A single turn carries every row of the set below to another of its rows. Some are shown first; where does it send the rows asked next?
Zub: [-2.35 -0.76  0.87 -2.93  1.18  3.80 -0.67 -1.16  1.42 -2.73 -2.97 -1.44
  0.89 -1.09]
Nat: [-0.02 -1.38  2.13 -1.11  2.53  2.74 -2.29  1.39 -0.18 -1.07 -1.30  0.92
  2.49 -0.81]
tozug: [ 2.64  1.13 -1.40  0.18  0.49  1.80 -1.89 -1.19  0.44 -2.30  0.32 -0.71
  0.64 -0.04]
sov: [-1.14 -1.55 -2.67 -0.28 -0.40  0.23 -0.71  1.62  1.69 -3.18 -0.88 -3.46
  2.57 -0.99]
sir: [-1.00 -0.23 -0.61 -2.12  2.78  3.28  1.64 -1.34  0.27 -3.76 -2.62 -1.93
  1.71 -1.25]
Rere: [ 2.61 -0.80 -1.51 -0.76  0.63  2.15 -1.55 -1.82  0.72 -1.43  0.50  0.29
  2.31  0.49]
Zur: [-0.55 -2.88 -2.33 -0.35  0.08 -0.16 -0.86  2.11  1.46 -3.42 -1.32 -2.18
  1.02 -1.73]
fevu: [ 0.03  0.11  1.36 -2.17  2.15  2.44  0.53 -0.81  1.08 -4.04 -3.45 -0.71
  1.02 -2.28]
lesa: [ 2.42 -0.18 -0.65  0.47  0.57  2.96 -2.43 -0.56  0.97 -3.33  0.83  0.72
  1.72 -0.87]
nuga: [-2.32  0.43 -0.44  0.19  3.52 -0.18  0.86  1.49 -0.21 -2.58 -0.03 -1.30
  1.92 -1.66]
Gabo: [ 0.21 -0.94  1.65 -1.21  1.69  3.63 -0.95  1.47 -0.41 -2.36 -0.27  0.82
  4.01 -0.98]
Tun: [-0.87  0.81  0.96 -2.40  1.47  2.46  0.79 -1.62  1.64 -2.62 -3.05 -0.90
 -0.15 -1.69]
sop: [-0.33 -2.27 -1.69 -0.87  1.49 -0.86 -0.47  2.08  0.75 -3.23 -1.84 -3.50
  1.48 -0.71]
kebi: [ 0.46 -2.27 -1.21 -0.18  0.69  1.58 -1.03  3.49  2.48 -2.25 -1.14 -2.92
  1.26  0.06]
Sopa: [ 1.19 -1.74  1.28  0.50  1.26  2.23 -0.63  2.60 -0.61 -1.68 -0.03  0.72
  2.54 -1.52]
foz: [-0.81 -0.81  0.77 -2.22  1.55  2.72  1.00 -2.21  1.12 -3.16 -3.35 -0.46
  1.61 -1.39]
tig: [-1.11 -0.60  1.02 -3.79  0.63  2.79  0.51 -1.22  1.78 -2.10 -2.82 -1.14
  0.86 -1.20]
gobe: [ 0.24 -1.56 -1.82 -0.97  0.17 -0.26 -1.23  2.20  0.96 -2.49 -2.73 -3.51
  1.50 -0.41]
Kibo: [ 0.39  0.11 -1.15 -0.17 -0.93  1.39 -1.87 -2.01  0.43 -1.80 -0.22  1.08
  0.42  0.65]
gok: [ 1.90 -0.27 -0.61 -0.79  0.53  2.89 -1.87 -1.15  1.05 -3.14  1.61  0.22
  1.67  0.62]
dil: [ 1.83  1.08 -1.17  0.67  1.23  1.16 -2.46 -1.79  0.74 -1.47  0.28 -0.30
  0.65 -0.46]
tel: [-2.79  0.40  0.48 -2.22 -0.14  2.04  0.10  1.51  1.18  0.71 -0.63 -1.48
  1.85 -1.48]
zetus: [ 0.02 -0.33  0.14 -0.08  2.64 -0.54  1.11  0.72  0.51 -2.78  2.09 -0.98
  2.32 -1.36]
boluf: [-0.75 -0.81  0.98 -0.25  2.21  2.82 -0.57  2.97  1.00 -0.97 -2.62  1.30
  1.75 -0.81]
vures: [ 2.87  0.25 -1.27  0.42  0.52  2.28 -2.53 -0.36  0.48 -1.45  0.10 -0.05
  1.42 -0.04]
Kup: [-0.46 -1.70 -2.59 -1.59  1.57  0.51 -0.53  2.97  1.70 -2.18 -1.76 -3.34
  1.84 -0.09]
Zumi: [-1.02 -1.20 -3.17 -0.81  0.45  0.69 -0.85  2.50  2.57 -1.20 -1.50 -2.87
  1.39 -0.50]
Fen: [ 0.16 -0.86  0.14  0.78  4.05  1.16  1.37 -0.25 -0.16 -1.72  0.76 -0.48
  2.36 -0.24]
lele: [ 0.60 -1.86 -1.57 -1.66  0.45 -0.42 -1.02  2.70  0.91 -1.55 -1.81 -3.37
  1.21 -0.79]
rig: [-1.41 -0.30 -1.44 -0.61 -0.44  0.09  1.38  1.08 -0.41  0.20 -0.60 -0.04
  0.74 -1.71]
Tarib: [ 1.38 -0.10 -1.35  1.01  0.30  2.10 -2.39 -0.82  0.96 -2.01  1.28  0.43
  0.00 -0.51]
geru: [-1.63  0.37 -0.13 -2.44  3.01  3.36 -0.10 -0.98  2.53 -2.65 -2.95 -1.00
  0.29 -1.37]
Gekim: [-2.01 -0.26 -1.90 -2.83 -0.44  1.27 -0.11  1.19  2.72  0.17 -1.08 -0.30
  2.55 -1.58]
kosaf: [ 1.00 -0.38 -1.44  0.47  0.78  1.44 -1.31 -1.93  0.95 -3.21  1.39  0.84
  0.43 -0.47]
Dut: [-0.48 -1.91  0.64 -2.92  2.28  3.73  0.43 -0.94  0.88 -3.12 -3.35 -0.72
  1.79 -1.00]
dezol: [-0.09 -2.90  0.79 -0.88  2.21  3.83 -1.62  0.35  1.41 -2.19 -1.23  1.01
  3.49 -1.76]
zugo: [-2.07  1.10 -0.91 -1.25 -0.24  0.91  0.25  1.05  0.85  0.21 -1.72 -0.92
  2.23 -3.00]
Mol: [-0.06 -0.22  1.54 -2.11  2.08  2.72  0.17 -1.42  1.31 -3.59 -3.26 -1.59
  0.18 -1.41]
Sogu: [-2.15 -0.23 -0.23  0.80  1.72 -0.35 -0.14  0.15  0.16 -2.88  1.86 -1.03
  2.74 -1.39]
dabit: [-1.37  0.83  0.89 -1.81  0.52  1.36  0.57  0.00  0.54  1.35 -1.46  0.24
  1.88 -0.56]
Gub: [-1.40 -1.12 -1.71 -0.53  2.76  0.49 -0.09 -0.48  0.91 -3.00  2.66 -0.58
  1.49 -1.53]
Vuve: [-1.27 -1.43 -2.75 -0.50  1.50 -0.45 -1.31  1.50  1.32 -2.67 -0.76 -3.76
  2.04 -0.63]

Zub -> sov
dil -> fevu
Nat -> zugo
Now find these:
dezol -> Gekim
Sopa -> dabit
Gabo -> tel
geru -> Zur
Kibo -> sir
foz -> Kup
Vuve -> lesa
rig -> Fen
Dut -> Zumi
Mol -> gobe
vures -> Tun

